1.10; 2.45; -4.60; -0.03; 3.36
-2.42; -3.22; -4.92; 2.00; -0.71
2.42; 2.96; -4.03; -2.79; -3.79
:
3.36; 2.00; -4.03

1.33; -5.19; -2.05; 4.44; 1.74
1.53; -2.01; -5.54; 4.58; 1.06
-0.69; 0.70; 3.62; -2.12; -0.10
-0.25; 0.42; 0.19; -0.55; -0.17
-0.17; -0.80; -2.99; 1.59; 1.24
:
1.74; 4.58; 3.62; 0.42; -0.17

2.94; -0.84; 3.63; 5.77; -0.08
-2.69; -0.15; -5.30; -1.11; -0.67
-0.64; -2.02; 1.99; -2.80; 1.10
:
-0.08; -1.11; 1.99

-1.76; -2.32; 2.45; -2.61; -2.13
3.16; 3.59; -2.14; -1.79; 1.33
5.13; -2.40; 2.13; -0.42; 3.44
2.98; 2.16; -1.89; 1.33; -0.17
-4.76; -2.16; 1.02; 0.17; -1.85
:
-2.13; -1.79; 2.13; 2.16; -4.76

4.88; -2.17; -2.68
4.00; -1.69; -2.04
4.08; -2.12; -2.61
-1.46; -0.20; 0.05
:
-2.68; -1.69; 4.08

-2.84; 2.49; 3.98; 5.19
-2.13; -2.60; 1.25; 1.79
:
5.19; 1.25
---
2.36; -1.83; 4.35; 0.63
-1.98; 2.38; -1.61; -0.45
-2.93; 2.22; -1.29; 0.26
1.54; -0.94; 2.95; 1.07
-0.12; 0.81; -0.46; -2.09
1.87; -1.71; 4.03; -1.88
2.50; 0.22; 4.67; 1.02
:
2.50; 0.22; 4.67; 1.02
2.36; -1.83; 4.35; 0.63
-1.98; 2.38; -1.61; -0.45
-2.93; 2.22; -1.29; 0.26
1.54; -0.94; 2.95; 1.07
-0.12; 0.81; -0.46; -2.09
1.87; -1.71; 4.03; -1.88

-1.77; -1.35; 1.35; -0.51; 5.36; 0.99; 1.12
-0.56; -2.19; 0.42; 1.08; 1.52; -0.92; 3.48
0.62; -0.24; 0.46; 0.72; -2.23; -2.90; 0.38
2.68; -4.88; -0.70; -0.08; 3.42; -1.64; 0.17
:
2.68; -4.88; -0.70; -0.08; 3.42; -1.64; 0.17
-1.77; -1.35; 1.35; -0.51; 5.36; 0.99; 1.12
-0.56; -2.19; 0.42; 1.08; 1.52; -0.92; 3.48
0.62; -0.24; 0.46; 0.72; -2.23; -2.90; 0.38

2.05; -5.28; 1.70; -4.16; -1.57; 1.51; 3.14; 2.69; -0.09; -0.91; 4.29
2.59; -4.94; 1.59; -2.10; -1.75; 0.84; 2.65; 4.43; 1.63; -3.08; 3.30
3.18; -4.61; 1.16; -0.33; -1.39; 0.46; 2.09; 6.26; 2.93; -4.97; 1.69
2.16; -5.19; 1.74; -3.55; -1.68; 1.32; 2.97; 3.19; 0.42; -1.50; 4.06
2.28; -3.56; 0.28; -6.15; -0.77; 0.73; 0.87; 2.09; -2.66; -0.43; 4.38
1.95; -5.42; 1.35; -6.10; -0.76; 1.77; 2.88; 1.57; -2.01; 0.60; 4.43
:
1.95; -5.42; 1.35; -6.10; -0.76; 1.77; 2.88; 1.57; -2.01; 0.60; 4.43
2.05; -5.28; 1.70; -4.16; -1.57; 1.51; 3.14; 2.69; -0.09; -0.91; 4.29
2.59; -4.94; 1.59; -2.10; -1.75; 0.84; 2.65; 4.43; 1.63; -3.08; 3.30
3.18; -4.61; 1.16; -0.33; -1.39; 0.46; 2.09; 6.26; 2.93; -4.97; 1.69
2.16; -5.19; 1.74; -3.55; -1.68; 1.32; 2.97; 3.19; 0.42; -1.50; 4.06
2.28; -3.56; 0.28; -6.15; -0.77; 0.73; 0.87; 2.09; -2.66; -0.43; 4.38

0.75; 3.90; 0.43; -2.70; -3.44; -3.82; 0.01; -2.82; -1.59; -2.22; -4.37; 5.09; -2.81
-1.99; -3.62; -3.02; 0.28; -1.20; 1.32; -1.65; -1.41; -0.87; 2.13; 1.91; -3.57; 0.60
:
-1.99; -3.62; -3.02; 0.28; -1.20; 1.32; -1.65; -1.41; -0.87; 2.13; 1.91; -3.57; 0.60
0.75; 3.90; 0.43; -2.70; -3.44; -3.82; 0.01; -2.82; -1.59; -2.22; -4.37; 5.09; -2.81

-2.07; -3.80; -1.66; -2.98; -3.46; 0.21; 1.51; -2.88; 1.25; -3.59
2.03; -3.87; -0.98; -3.04; -3.07; -2.51; -4.09; 2.79; -3.50; -3.74
1.72; -4.41; -1.95; -2.43; -3.75; -2.96; -1.68; 0.55; -2.15; -4.27
-2.41; 3.50; 4.22; 4.11; 3.25; 4.76; 3.02; -0.69; 1.47; 4.04
4.44; -4.56; -0.37; -3.67; -4.56; -0.27; -1.60; 2.49; -0.08; -4.17
0.06; 3.33; 3.58; 3.21; 3.97; 1.27; 0.77; 1.73; -0.70; 3.14
:
0.06; 3.33; 3.58; 3.21; 3.97; 1.27; 0.77; 1.73; -0.70; 3.14
-2.07; -3.80; -1.66; -2.98; -3.46; 0.21; 1.51; -2.88; 1.25; -3.59
2.03; -3.87; -0.98; -3.04; -3.07; -2.51; -4.09; 2.79; -3.50; -3.74
1.72; -4.41; -1.95; -2.43; -3.75; -2.96; -1.68; 0.55; -2.15; -4.27
-2.41; 3.50; 4.22; 4.11; 3.25; 4.76; 3.02; -0.69; 1.47; 4.04
4.44; -4.56; -0.37; -3.67; -4.56; -0.27; -1.60; 2.49; -0.08; -4.17

1.17; 2.93; -3.91; 5.85; 1.02; 4.24; -1.03; -0.66; 0.10; -0.40; -1.56; -0.59
2.62; 2.93; -3.91; 5.85; -1.09; 5.65; 0.12; -0.83; 0.44; 0.24; -1.56; 1.07
:
2.62; 2.93; -3.91; 5.85; -1.09; 5.65; 0.12; -0.83; 0.44; 0.24; -1.56; 1.07
1.17; 2.93; -3.91; 5.85; 1.02; 4.24; -1.03; -0.66; 0.10; -0.40; -1.56; -0.59
